The rows of R fall into 3 groups, and each row is roughly a mix of its group's hidden directions.
R (74 x 10):
[[ 19.7  49.6 -31.9  25.4   4.0 -15.3  14.0  23.9   5.3  24.7]
 [ 18.9 -48.0  32.9 -14.0   6.0   0.9 -29.8  11.5  20.9  27.0]
 [ 32.1  14.3  10.0  14.1  21.4 -40.1  25.3 -29.0 -18.5  27.2]
 [-57.8   8.3  -6.2  19.6 -32.3 -24.1   0.2 -23.7   5.5  10.3]
 [  7.2  25.7 -39.9  15.1  14.5  32.0 -14.3  36.5   8.9  27.9]
 [-46.3 -19.8 -12.8  -4.5   3.4  13.5 -24.9   2.5   6.2 -50.9]
 [ 55.1  -9.8   8.6 -10.5  18.0  41.9  -5.4   7.0   8.1  25.0]
 [ 11.2 -32.8   1.1   8.8  -6.0   1.1 -29.4  39.1  47.5  14.0]
 [  9.0  20.3 -54.8   4.1  -6.0  25.6  -1.5  29.9  25.2  20.8]
 [ 46.0 -18.8  -1.2  12.9  15.7  38.0  -2.1  31.6  15.5  24.2]
 [ 36.7 -13.1   3.9  29.8  29.7  35.0  -3.9  38.4   1.9  12.0]
 [ 21.1  16.0 -27.8  30.2  12.7  21.6 -20.2  44.4  -1.4  27.7]
 [ 10.9  33.5 -24.8  32.7  20.4  27.0  19.2  40.6   6.5   5.5]
 [ 53.4 -11.9   6.5 -17.1  16.1  43.0   4.9   3.5  12.3  23.1]
 [-33.2 -12.6   8.2  -1.4 -50.6 -27.9 -13.9 -16.2  22.4  23.2]
 [ 46.5  28.2   5.0  -9.3  20.7  -5.1  31.7 -19.2 -35.0   6.6]
 [ 15.8  -1.5  14.1  -8.4  55.6  10.8   8.2 -18.0 -40.8 -19.2]
 [  7.5  -7.9  -4.0   8.6  29.0  40.4  50.1  19.6  14.3 -19.6]
 [ 14.5 -40.0  46.4 -29.5   5.3   8.4  -3.3 -27.9 -21.0  -2.4]
 [-17.3 -18.2  18.6 -34.1 -27.1 -25.7 -11.1 -46.8 -15.0  -9.2]
 [ 40.0  -5.9 -22.2  23.2   7.4  42.0   5.4  35.2  19.9   2.4]
 [-51.2  29.9 -33.2  18.4 -23.7   3.2  11.1  -0.6  -0.1 -22.6]
 [  4.3 -45.1  -6.3 -14.1 -13.3  42.7 -36.1  12.3  14.6  14.3]
 [ 51.7  20.2  -2.4  19.4  30.9   4.6  23.7  21.6  -2.4  26.2]
 [-39.2  26.0 -35.6  27.1  -2.2   2.0  23.5  19.5  22.4 -22.6]
 [-56.7  19.7 -19.2  14.5 -14.4 -31.6  11.4  -2.5   4.0 -24.9]
 [ 22.8 -50.6  27.0 -17.2   5.2  37.3 -21.3   0.1  -6.9  11.5]
 [-24.5  -5.1  24.1  -9.3 -14.4 -46.9 -29.1 -23.4 -32.5   1.3]
 [ 61.9  -2.7   1.8   7.4  25.6  -1.8   4.4  30.3  14.8  21.1]
 [-32.4   3.7   0.6  -0.3 -56.6 -27.7  -1.2 -18.0  17.1  22.6]
 [-45.8 -29.3  12.5 -23.2 -18.9  -2.9  -7.9 -29.1   8.5 -34.2]
 [ 17.7  46.2 -22.1  12.6  21.6   2.9  36.6  -7.3 -30.9 -15.6]
 [ 50.7   4.6 -10.0  -2.5  26.8  30.5   3.3  41.0   7.6  -8.0]
 [ 49.3  -6.7 -12.0   7.0  13.2  46.8   4.5  24.5  18.3  13.0]
 [-54.5  34.0 -29.4  14.2 -12.9 -25.3   0.0   3.0   8.9  -8.8]
 [-22.2   9.7  14.9 -27.3 -17.2 -38.3  23.2 -44.3  -2.7 -18.3]
 [ 40.1 -20.8  18.4 -31.6 -36.7  -6.3 -11.8   5.8  21.7  27.5]
 [-41.0  31.4 -10.4 -12.2 -18.6 -41.7   2.9 -27.9 -13.8 -13.5]
 [ 12.7  22.3 -25.9  34.2  16.1  39.7  -2.6  36.9  20.7   5.1]
 [ 20.0  31.3  -9.1   8.8  29.0  47.0 -10.3  17.1  17.9  29.0]
 [ 30.1 -30.7   9.5  21.4  22.8  41.4   7.9  29.2  24.6  -4.3]
 [ 34.7  -4.8 -28.0   4.4  -7.2  30.0 -12.1  29.7  26.4  38.2]
 [  4.9  14.8 -27.3  33.5  10.5  22.7   1.6  51.2  28.3   1.0]
 [ 11.5 -42.2  47.1 -18.9  11.6  10.6  17.2 -25.0  -2.5 -22.2]
 [-63.4  -9.8 -11.4   8.0 -29.0  -1.0 -19.2  -3.6  18.3 -17.2]
 [ 43.8  -4.4  12.6 -20.1  27.6  45.0   0.9   1.9   5.1  29.0]
 [  6.9   6.0  13.0 -15.1 -29.7 -44.7  12.5 -46.5 -13.6  17.3]
 [ 20.6   4.6  -9.3  43.8  29.3  23.7  11.3  42.9  17.6  -4.1]
 [-63.3  16.5 -14.9   5.1   0.8 -29.5  18.1  -1.3  -9.9 -18.4]
 [ 34.1 -11.9  38.6   8.0  37.7  41.6  12.0   2.3  -0.7  -2.5]
 [ 41.1 -19.2 -33.4 -31.1 -34.4   3.6  -4.3   1.7  18.3  21.8]
 [ 46.9 -16.6   4.3  15.6  22.0  35.8  -5.5  32.3   2.8  24.0]
 [-36.6 -50.1  21.0   1.8   9.0  -2.0 -38.0   1.6  18.5  -0.5]
 [ 42.8 -38.8  15.2  -0.9  10.8  40.0   3.9  14.3  19.9  16.0]
 [ -3.2   4.7  18.4 -38.1 -15.9 -29.0 -10.1 -40.0 -36.9  13.6]
 [-43.6  10.2  -4.0 -24.7 -27.5 -32.9   2.3 -36.2  -2.2 -19.5]
 [ 23.7 -13.3  -8.8  33.1  24.1  39.8  -8.6  43.1  11.0   5.8]
 [  2.1 -20.3  45.8   3.2  43.6  18.1  26.1  -3.0 -21.6 -15.8]
 [ 40.8 -44.6  23.6 -11.5   8.4  37.1  -4.1   5.4   6.7  16.9]
 [-35.4  16.4 -41.9  13.2 -14.8  -4.4  32.0  11.3  26.0 -25.3]
 [  3.1  27.5  11.3 -16.3 -30.3 -16.4  28.4 -39.2 -29.8  24.2]
 [-42.5  -8.8  -5.0 -15.8 -52.0 -15.2 -13.9 -22.4  10.3 -16.4]
 [ 29.6  16.2  24.1  11.5  31.6  50.9   7.7   1.1  25.0   5.4]
 [ -8.2 -27.8  23.8 -44.5  -1.0   6.5 -17.8 -32.3 -25.6 -26.8]
 [ 34.3  21.2  -3.8  10.4  22.3  47.2 -15.1  18.1  19.0  27.7]
 [ 49.2  -3.4 -12.1   2.0  13.5  46.9  -2.0  22.3  15.3  21.6]
 [-55.0   1.9  -2.4   3.2   3.8 -25.2  35.4  -6.5  -5.6 -33.7]
 [ 42.7  10.4  -1.8  19.0  55.7  -9.8  18.5   3.0 -17.8   1.3]
 [-50.4  18.5  -6.7  14.9 -22.3 -41.9  -3.8 -12.6   0.7 -24.1]
 [-16.8  21.3 -37.2   7.3 -33.8 -31.3 -38.7   8.0   0.2  17.4]
 [-22.7  -7.6  10.1 -10.2 -52.1 -33.7  -4.5 -30.1  10.1  22.5]
 [ -3.4  43.1  -5.1 -13.1 -15.3 -48.4  25.6 -28.0  -7.1   5.9]
 [-54.5   5.9 -12.7 -19.5 -27.4 -21.6 -21.0 -23.8  -7.0 -18.2]
 [ 14.6 -15.8  46.6 -25.0   6.8 -15.0 -24.9 -30.0 -28.8  17.1]]

Here is one row of each group, with its name. Which group are the others in?
[-10.7 -10.3  -9.2 -27.3  10.1   1.3 -11.1 -22.9 -19.8 -63.0] => (120)
[ 19.2 -26.6  35.5 -29.6  17.2  -4.7 -14.8 -15.8 -39.9  23.8] => (59)
[  3.0 -34.8  35.6 -42.1 -12.6  -2.8  -1.1 -40.4  -9.7  -1.7] => (75)

[ 47.1 -31.4  19.9   7.9  20.0  33.8  17.0  15.9  19.1   7.1] => (75)
[  8.9  12.6   8.4 -27.0  17.4   2.3  15.5 -37.7 -48.0 -29.0] => (120)
[-22.2  -6.6  43.4 -24.0   3.9 -32.3  -3.5 -38.5 -24.6  -2.9] => (59)
[ 10.5   3.5 -32.5  26.5  19.4  37.7  20.3  43.4  13.1  -4.1] => (59)
[-34.0  34.5  -6.6 -11.3 -16.3 -45.8  10.2 -28.6 -12.6 -13.9] => (75)
[-49.2  14.9  -0.5  -9.3 -21.7 -45.3  -0.8 -27.2  -5.1 -11.8] => (59)
